Each path below is one point turned by a fixed rotation once a step. After each direction that follows a path, write how fast that rotation turns it, in degrees a step (0 if it stays still).
Each turn is a multiple of 5 degrees from 10 to 175, or 0.
Each row of a path follows its step; steps can be skipped.
Path 1:
step 0: [ 2.13  0.18 -3.04  4.18 -0.72  4.20  0.03 -1.89 -1.37  0.75  0.35  0.66
  2.41 -0.34  0.29  2.01  0.31 -2.21  2.38  3.55 -0.49 -3.59  1.68  1.40
 -3.02 -3.18  2.25 -2.15  6.74  0.19  1.08 -2.10  1.69 -0.72  0.19  2.71
  0.96  0.31 -0.52  2.47 -0.37 -0.79 -2.07 -2.42 -0.72 -4.32  0.35 -3.80
 -2.22  2.40  1.99  0.25  0.59 -3.59  1.82 -1.80  1.11  3.90  0.57]
step 1: [ 1.63 -0.45  1.51  2.65  1.10  1.47 -2.33  0.83  1.61  2.89  0.70 -2.54
 -1.08 -0.45 -0.26  1.06  1.23 -1.11 -2.09 -1.04 -0.52 -1.65 -0.76  2.16
 -2.72 -1.62  2.76  0.85 -2.18  3.82 -1.14  2.39 -0.15  4.76  3.25 -0.45
  2.74  1.01 -2.40  0.43  2.67  2.86  0.03 -5.60 -5.44 -4.68  2.97 -2.00
  0.02  2.48 -1.63 -1.77 -3.13  0.10 -0.68 -2.08  3.31  0.49 -0.80]
step 2: [-0.26 -2.49  0.17  0.52 -4.73  0.08 -3.41  5.38  1.47  3.32 -2.55 -3.49
  1.31  3.57 -0.85  0.26  2.91 -0.32 -1.07 -1.77 -2.23 -3.38  1.11  1.20
 -0.21 -4.44  1.51  1.16 -0.61  1.24  1.02  3.15  2.02  1.50 -0.17 -2.33
 -0.05  0.40 -3.11 -2.83 -0.16  2.44  1.25  2.68 -1.37 -0.45 -1.66  0.22
  3.23 -4.31  1.13 -0.23  1.69 -2.40  0.47 -3.75 -0.39 -0.29  3.58]
step 3: [-2.74  0.87  3.03  4.91 -0.51  3.15 -0.85  2.25 -1.95  1.08 -3.12  0.05
  2.28  0.39  2.31  0.70 -0.65 -3.09 -0.29 -0.21 -2.35  0.50  3.20  0.30
  4.79  0.93 -0.88  2.60 -1.43 -0.17  0.58  2.42  2.31 -0.31 -1.89  2.49
 -2.32 -1.58 -0.91 -0.69 -3.13  3.88 -2.71 -0.27  3.44 -0.34  0.85 -1.37
 -0.91 -5.99 -1.51  0.97 -0.34  2.59  1.46 -1.55  5.20 -1.81 -0.36]
step 4: [ 1.10  0.54  4.05  0.21  1.45  1.61  0.97  3.59 -1.86  3.70 -3.62  4.23
  0.72 -5.07 -1.15 -4.73 -2.08  4.45  3.08 -2.59  1.63 -1.20  0.83 -0.51
  1.45  1.97 -3.31 -3.35 -1.65 -2.39 -2.23  1.84  1.81  2.26 -0.78  0.11
 -0.89 -0.08 -1.14 -2.21 -1.90  2.64  2.49 -2.85  0.78 -0.10 -3.00 -0.88
  1.21 -1.33  1.79  0.11 -0.48  0.10  0.56  1.42  2.72  2.37 -1.48]
step 5: [-2.09 -0.38  1.98  0.26  1.42  0.52 -1.70  2.46  3.50 -3.12  3.99  4.41
  1.56 -1.25  1.68  1.49  0.99  3.58 -0.65 -0.08  1.39 -3.01 -0.81 -1.51
 -1.11  3.13  0.24 -3.16  3.18 -4.43  1.29 -3.43  1.37  0.71 -0.90  0.21
 -0.95  0.90 -5.06 -2.31 -2.77 -0.25  0.75  0.12  1.54 -0.93  2.32  5.15
  1.87 -0.21  3.09  0.18  1.03  0.69  1.25 -1.95  2.92  3.69 -0.46]
step 6: [-1.54 -3.76  1.31 -2.05  1.41  1.05  2.04 -3.42  0.00  1.30  3.48 -0.26
  1.82 -0.78  2.73  1.24  0.58 -1.05 -4.98  1.03  0.29  3.24 -1.94 -1.68
 -0.73  1.87 -2.27 -1.76  1.72 -1.46 -2.50 -0.71  4.60  0.31  3.41 -3.48
 -5.67  0.03  0.07  3.66  1.30  1.40 -0.68 -2.35 -1.56 -2.18  3.44 -0.38
  3.20 -2.11  4.18 -1.26  1.05  0.31  0.78 -0.64  0.18  1.47 -2.41]
step 7: [ 2.76 -0.01 -3.09 -2.02  0.96 -0.31 -3.15 -0.87 -1.82  1.90  1.42 -2.94
 -0.02 -0.21  1.49 -2.90  3.89  0.93 -1.20 -2.01  1.91  2.85  5.50  1.04
 -0.81  1.31  0.75 -1.49  3.71  0.19 -1.44  1.81  0.19  0.80  2.65 -2.40
 -4.22 -3.26 -1.87  0.91 -0.17 -3.22 -2.44 -1.79  0.76 -5.35 -2.38  2.00
 -0.79  0.08  1.54  1.94  2.80 -2.47 -4.77 -0.62 -0.71 -0.09  0.97]
step 8: [ 2.02 -0.56 -1.74 -0.07 -1.54  3.31  1.17  2.14 -3.47 -0.63  2.00  0.95
  0.55  2.35  2.50  1.79  1.50 -0.45  0.84  0.61 -0.23  2.27 -1.68  3.22
  3.35 -2.43  6.29 -2.57 -0.83  2.80  0.51  2.45 -5.60  0.04  3.91  0.78
 -2.36 -3.84  1.53 -1.88  0.58  0.61  0.00 -1.56  1.09 -3.49  2.78  2.37
 -1.12  0.32  0.73  2.44  2.54  1.64  0.93  1.55  1.94  3.10  2.26]
step 9: [-0.46  2.93  0.71 -3.11  3.03  3.02  2.57  0.93 -1.02  0.29 -2.51  0.13
  0.84 -1.08  0.13  3.91 -0.65 -0.17  2.57  1.64  0.68  0.84 -1.25  0.96
 -5.18 -2.80  2.60 -0.44 -4.22  2.48  1.39  2.13  0.37  3.98  1.48 -1.40
 -0.50 -2.64 -2.45  1.05  0.51  2.77  2.67  4.56  1.64 -3.43  0.67 -3.03
  0.06 -2.87 -1.54  2.62  1.14 -4.74 -0.66  2.85  1.07  0.99  0.11]
Speeds:
[-0.34 -0.32  0.26  0.37  0.18  0.70 -1.40 -0.36 -0.06 -1.76  0.12  0.04
 -0.10 -1.02  0.52  0.27  0.65 -0.46 -0.69  0.44 -0.46  0.11  0.96  0.13
 -0.55  1.07  0.76  0.41 -0.78 -0.12  0.64  0.22 -0.39  0.01 -0.04 -0.35
  0.81 -0.30  0.26 -0.11 -0.53  0.15 -1.10 -0.22  0.81  0.03  0.17  0.02
 -0.13  0.71  0.08 -0.48 -0.44  1.68 -0.13 -0.17  0.29  0.34  0.77] : 155
[ 0.83 -1.40 -1.02  0.16 -0.36 -0.69 -0.64 -0.39  0.04 -0.40 -0.40 -0.17
  0.48  0.14  0.36  0.18  0.64  0.28 -0.96 -0.09  0.76 -0.62  0.18 -0.38
 -0.51  0.19 -0.72 -0.21  0.43  0.68  0.41  0.61 -0.24  0.13  1.51  1.06
 -0.12  0.92  1.02  0.83 -0.34 -0.12  1.37  0.08  0.05 -0.33  0.23  0.21
 -0.20 -0.57 -0.49 -0.32 -0.25  0.26 -0.62 -1.01  0.41  0.00 -0.57] : 65
[-0.05 -0.54 -0.59 -0.39  0.01  0.85  1.22  0.19  0.15 -0.09  1.28  0.03
  0.45 -1.22 -1.02 -0.25 -0.45 -0.82 -0.47  0.01  0.53 -0.54  0.12 -0.04
  0.06  0.15  0.22 -0.54 -0.34 -0.63  0.53 -0.02 -1.47  0.46  0.14  0.75
  0.01  0.50 -1.05  0.16 -0.60 -0.67 -0.04 -0.12 -0.07  0.30 -0.79 -0.95
  0.18 -0.66 -1.09  0.56 -0.73 -0.32  0.50  0.42  0.42  0.91  0.27] : 80
[-0.20  0.95  1.06 -0.08 -1.20  0.31  0.45  0.56  0.19 -0.18 -0.33  1.01
  0.74 -0.91 -0.04  0.50 -0.61 -0.19 -0.59 -0.41  0.86  0.31  0.67 -0.08
  0.41 -0.56 -0.57  0.42 -0.48  0.14 -0.03  1.06 -0.43 -0.15 -0.70  0.36
  0.46 -0.46 -0.46  0.32 -0.45  0.91  1.10  0.87  0.42  0.05  0.06  0.89
 -1.15 -0.46  0.00 -1.27 -0.16 -0.01 -0.23  0.07 -0.95 -0.15 -0.11] : 55
[ 0.00  0.57 -0.32  0.25  0.06  0.12  1.13  0.23 -0.32 -1.25 -1.97  0.15
  0.05 -0.32  0.02  0.47  0.15  1.48 -0.51 -0.18 -0.04 -0.89 -0.04  0.69
  0.63  0.40 -0.85  0.60 -0.43 -0.81 -0.15 -0.80 -0.29  0.24  0.36 -0.05
  0.23 -0.52  0.47 -0.83  0.35  0.46 -0.60  0.86 -0.19  0.50 -0.22 -0.01
  0.98 -0.87 -0.47  0.35 -0.32 -0.20 -0.32  0.08  0.96 -0.09 -0.27] : 55
[ 0.38  0.23 -0.08 -0.23 -0.01 -0.49  0.19 -0.51 -0.09  0.30 -0.36 -0.73
  0.90 -1.26  0.16  1.42  0.80 -0.54 -0.31 -0.50 -0.63 -0.96  0.24  0.07
 -0.46  0.42 -0.60 -0.37 -0.54 -0.39  0.33 -0.71 -0.68 -0.58 -0.31  0.48
 -0.76  0.17 -0.85 -0.51  1.09 -0.29 -0.09 -0.93 -0.40 -0.14  0.09  0.26
 -0.25  0.94  1.21 -0.31  0.09 -0.27  0.81 -0.56 -0.77 -0.50 -1.07] : 65
